In the rows, 128 means zero.
Families of rows that turns and mirrors carry onto each other, the same ones carrying the whole set onto itself: the rest of each named row's family, in list order
5 families of 3 rows
Q_414: [ 95 132 133 152 148  92 107 126 126]
Q_875: [118  98 158 148 135 114 122 117 119]
Q_214: [138 130 144 109  99 116 136 136 106]
Q_37: [130 150 106 116 110  93 138 126 115]
Q_389: [128 123 127 101 116 114 158 133 112]
Q_207: [118  93 152 128 148 104 125 120 141]
Q_317: [133 132 101 101 123 105 138 122 113]
Q_126: [133 116 146 140 126  87 107 106 146]
Q_490: [105 159 145 128 113 100 111 142 115]
Q_324: [124 105 139 110 143 126 109 121 143]
Q_123: [101 138 132 122 138  70 121 147 114]
Q_47: [131 113 146 118 124 135 124 118 145]
Q_996: [ 93 135 118 131 153  93 108 133 113]
Q_272: [121 134 134 139 123  64 113 131 107]
Q_400: [123 126 129 139 112 125 152 107 109]

The rest of the family of Q_996: Q_317, Q_324
The rest of the family of Q_389: Q_207, Q_123
The rest of the family of Q_490: Q_126, Q_400
The rest of the family of Q_214: Q_875, Q_272

Families of rows that turns and mirrors carry onto each other, the same ones carrying the whole set onto itself: the rest of each named row's family, in list order
4 families of 8 rows
Q_743: [146 139 128 132 122 132 133 102 135 138 105 127 130 121 102 100 138 120
 112 103 123 130 162 145]
Q_957: [124 132 142 141 114 118 151 145 127 116 146 114 117 134 109 145 102 135
 164 150 138 146 112 118]
Q_497: [153 118 133 139 123 109 128 109 130 141 153 153 121 127 108 159 111 127
 152 143 141 139 115 124]
Q_528: [158 120 113 119 113 123 139 145 139 128 161 128 114 126 116 131 109 115
 148 143 143 139 141 110]
Q_619: [148 132 163 141 118 116 139 110 111 123 139 126 120 119 104 151 132 139
 135 143 104 147 122 105]
Q_567: [115 126 128 135 123 131  95  89 146 130 105 141 141 121 130 108 125 126
 102 135 137 116 152 142]
Q_878: [118 126 141 132 133 146  91 108 102 129  89 129 138 137 137 115 125 127
 144 142 139  99 137 140]
Q_719: [101 112 131 146 147 105 112 133 112 129 123 142 117 135 119 138 140 144
 153 137 112 152 104 131]
Q_442: [152  97 154 147 101 116 139 120 123 135 144 140 116 114 110 147 114 121
 137 143 134 153 142 144]
Q_6: [106 130 119 142 136 115 113 141 123 135 119 151 126 114 165 125 113 123
 159 156 118 146 110 130]
Q_372: [155 156 134 112 113 124 155 116 113 122 123 121 123  94 141 100 123 133
 133 115 108 116 149 128]
Q_148: [104  82 148 162 116 106 125 136 125 127 138 126 110 114 127 131 137 135
 121 138 114 146 133 145]
Q_587: [144 124 114 123 128 132 127 112 122 157 121 126 124 131 126 115 121 108
 148  96 153 102 149 152]
Q_739: [150 104 173 148 103 127 138 124 113 130 142 138 120 127 111 142 127 124
 131 143 117 150 122 148]
Q_224: [167 146 118 121 127 128 137 128 122 134 128 151 129 121 139 102 117 125
 157 120 133  99 116 156]
Q_769: [100  99 121 140 128  94 127 114 136 133 154 127 109 110 132 143 136 144
 121 127 115 141 127 113]
Q_57: [131 174 116 121 129 137 148 129 112 147  97 131 135 119 137 116 122 122
 133 122 129  99 144 140]
Q_726: [105 153 120 105 125 147 121 129 121 122 112 116 138 138 134 116 127 133
 107 142 137  90 147 124]
Q_767: [105 113 118 150 113 111 151 133 132 123 142 132 107 114 146 135 115 152
 154 148 125 131  93 130]
Q_540: [ 98  88 147 148 121 110 115 133 121 133 133 142 117 123 133 135 127 126
 133 137 123 161 126 158]
Q_818: [139 139 147 127 125 142 137 113 102 139 107 101 124 127 123 106 145 119
 130  96 114 108 150 135]
Q_551: [117 112 131 131 114 133 106  93 126 130 117 111 128 111 148 118 124 130
 112 133 141  85 161 120]
Q_209: [108 142 140 131 143 123  97 150 119  98 108 112 137 132 128  97 122 136
 141 147 128 106 141 127]
Q_675: [123 128 134 151 130 135  95 101 135 121  88 136 140 126 116 102 136 134
 110 142 128 111 147 141]
Q_584: [121 132 148 133 107 120 154 133 135 118 164 111 117 134 120 146 105 133
 144 141 133 141 108 114]
Q_171: [102 131 126 112 129 116 100 127 147 114 146 118 135 122 150 109 106 123
 117 133 146 100 146 125]
Q_127: [150 136 126 134 128 138 124 106 140 144 111 142 134 138 104 100 139 114
 120 104 131 121 140 159]
Q_179: [ 96 124 130 138 111 113 153 129 119 119 132 125 111 110 148 134 116 153
 152 147 113 149 101 125]
Q_971: [150 141 151 116 117 143 138 149 115 116 148 120 122 144 116 121 130 119
 140 143 109 148 114 110]
Q_189: [137 165 112 129 124 135 151 127 126 149 114 127 131 117 141 116 127 122
 119 119 130  81 139 138]
Q_213: [113 119 126 159 122 111 131 138 135 125 139 123 114  96 165 120 131 134
 122 150  99 120 119 106]
Q_706: [112 145 105 114 129 141 116 138 126 124 107 123 134 136 127 116 121 134
 121 147 151  85 151 129]

The rest of the family of Q_818: Q_497, Q_619, Q_878, Q_719, Q_587, Q_769, Q_551
The rest of the family of Q_209: Q_528, Q_6, Q_372, Q_224, Q_171, Q_971, Q_213
The rest of the family of Q_189: Q_957, Q_57, Q_726, Q_767, Q_584, Q_179, Q_706

Families of rows that turns and mirrors carry onto each other, the same ones carrying the whole set onto itself: the rest of each named row's family, in list order
5 families of 6 rows
Q_187: [132  99  99 116 149 134 146 142 112 130 145 139 117 113 122 113 144 137
 127 122 110 101 131 143 103 125 128]
Q_222: [126 146 113 131 104 150 101 138 156 122 132 163 125  98 127 149 125 122
 138 112 132 122  99 127 133 130 102]
Q_360: [133 149 148 149 116 126 106 141 171 134 141 156 131 139 141 142 141 142
  94 135 130 123 122 120 144 126 127]
Q_873: [147 106 107 120 150 128 151 137 115 136 151 145 118 125 131 126 150 141
 125 137 122 103 129 157 106 127 113]
Q_538: [142 144 147 163 106 124 110 132 110 133 123 106 116 132 131 152 131 126
 126 119 105 168 142 130 106 111 125]
Q_406: [136 146 137 138 114 141 116 149 168 137 135 156 145 140 139 142 140 129
  95 138 125 116 115 129 154 135 131]
Q_306: [128 156 141 155 132 141 119 137 163 130 145 151 146 143 142 132 138 134
  97 138 131 108 120 124 141 120 125]
Q_373: [123 127 123 140 118 128 128 153 100 120 129 100 103 112 112 117 113  89
 131 113 148 143 149 121 129 135 115]
Q_782: [126 142 147 141 118 146 115 135 156 137 142 141 131 147 155 154 129 131
 102 141 112 110 122 135 163 122 125]
Q_501: [124 101 109 109 149 129 143 124 132 144 148 132 118 128 133 117 137 148
 134 141 113  91 129 140 110 138 112]
Q_14: [131 131 122 142 128 131 127 146  99 120 135  87  89 130 125 125 123  90
 132 117 140 141 153 117 126 127 124]
Q_100: [132  93  92 114 142 135 148 134 124 141 142 144 126 123 123 111 141 144
 130 141 119 105 121 142 108 138 122]
Q_422: [136  92 109  96 119 102 127 117 129 138 133 122 125 143 118 130 149 113
 111 140 111 142 146 133 107 138 141]
Q_491: [141 152 141 173 108 133 109 131 113 146 118  94 122 135 127 152 125 120
 133 121 119 161 137 127 123 120 112]
Q_827: [136 151 132 169 113 130 109 118 115 131 125 104 131 125 121 141 123 118
 144 120 103 164 134 122 109 107 121]
Q_779: [143  96 102 110 125 108 134 114 130 158 134 125 127 153 112 139 142 120
 113 141 111 142 134 137 104 140 140]
Q_798: [121 101 114 116 151 132 152 136 120 143 148 132 118 121 123 112 121 135
 124 139 126  97 135 142 110 147 103]
Q_617: [131 149 146 163 109 124 100 119 119 140 126  92 116 123 134 148 121 129
 143 124 113 155 140 118 119 127 100]
Q_247: [129 136 129 158  99 120  99 110 121 146 122  96 117 138 134 149 125 129
 138 125 106 162 144 123 134 116 109]
Q_672: [113 139 122 126 105 151  95 141 161 109 119 147 135  98 135 130 131 118
 133 118 129 126 115 111 144 126 107]
Q_258: [132  96 102 104 115 113 129 118 132 142 133 127 123 161 132 136 145 115
  98 142 108 141 147 136 125 130 144]
Q_375: [110 142 116 128 118 161 106 141 154 126 132 154 121  97 125 141 121 119
 126 101 135 106 102 114 131 128 112]
Q_288: [126 147 151 129 120 145 115 149 161 127 145 148 128 139 143 143 133 122
  94 145 121 100 121 133 151 134 127]
Q_307: [132 129 114 158 139 128 121 141 109 124 138 102  95 113 120 118 132 109
 134 103 154 146 146  99 125 122 112]
Q_232: [135 126 114 158 128 133 131 141  95 133 132  90  97 123 119 123 124 104
 140 117 154 147 140 116 124 128 116]
Q_33: [137 102 117 104 124 106 131 110 137 154 143 133 115 152 115 154 136 122
 106 132 114 131 127 138  99 134 152]
Q_405: [131 112  97 109 122 105 137 113 135 145 145 129 128 155 111 131 135 107
 108 128 120 130 131 128 101 135 157]
Q_415: [117 143 118 137 106 163 109 151 152 120 124 151 134 101 133 135 124 116
 129 114 143 121 102 115 146 132 114]
Q_871: [114 129 127 127 115 147 110 143 155 118 123 151 143  86 128 123 117 123
 139 119 130 123 115 118 141 138  96]
Q_770: [144 135 109 150 120 117 125 144 105 125 139 106  94 127 125 131 134  95
 128 105 163 152 147 113 122 131 112]

The rest of the family of Q_617: Q_501, Q_14, Q_422, Q_672, Q_288
The rest of the family of Q_100: Q_406, Q_491, Q_779, Q_232, Q_415
The rest of the family of Q_360: Q_187, Q_538, Q_375, Q_307, Q_33

Families of rows that turns and mirrors carry onto each other, the same ones carrying the whole set onto itself: the rest of each named row's family, in list order
5 families of 3 rows
Q_576: [150 134 142 100 146 136 181 129 118  93 110 144 107 110 108 134 125 110
 119]
Q_328: [171 141  91 113 131 150 150 106 123 104 156 132 116 141 101 128 129 112
 135]
Q_851: [155 132  92 145 134 139 167  83 108 117 152 141 113 116 109 121 166 127
 141]
Q_667: [131 126 101 115 147 117 198 142 146 121 108 124 104 140  89 113 146 116
 136]
Q_370: [136 113 116 100 123 109 191 135 144 101 101 126 107 135  92 117 148 116
 146]
Q_449: [181 121 113 119 159 131 139 122 101 111 160 142  94 101 103 141 157 118
 124]
Q_39: [123 113  91 152 131 114 126 147 138 117 144 128 112  92  89 116 156 113
 148]
Q_463: [168 133  96 114 144 128 149  86 116 100 160 135 114 126 111 126 135 128
 146]
Q_256: [144 125 107 109 117 104 200 130 119  92 114 141 112 123 119  98 163 115
 142]
Q_52: [140 118 142 165 139 122 162 147 151 117 114 135 114  93  87 130 150 125
 123]
Q_581: [159 116 130 149 124 116 142 166 136 106 126 127 108  92  79 136 173 118
 146]
Q_886: [125 112  96 154 113 134 135 142 122 106 115 149 117 101 103 110 162  98
 150]
Q_478: [135 139  92 154 135 103 128 156 141 111 147 125 126 110  99 107 149 115
 145]
Q_689: [166 138 129 130 132 118 143 123 117 109 171 134 115  91 110 130 149 126
 102]
Q_371: [163 132 143 108 157 108 179 133 117  99  97 137 102 125 102 138 154 121
 146]

The rest of the family of Q_449: Q_581, Q_371
The rest of the family of Q_851: Q_256, Q_886
The rest of the family of Q_478: Q_328, Q_667
The rest of the family of Q_576: Q_52, Q_689

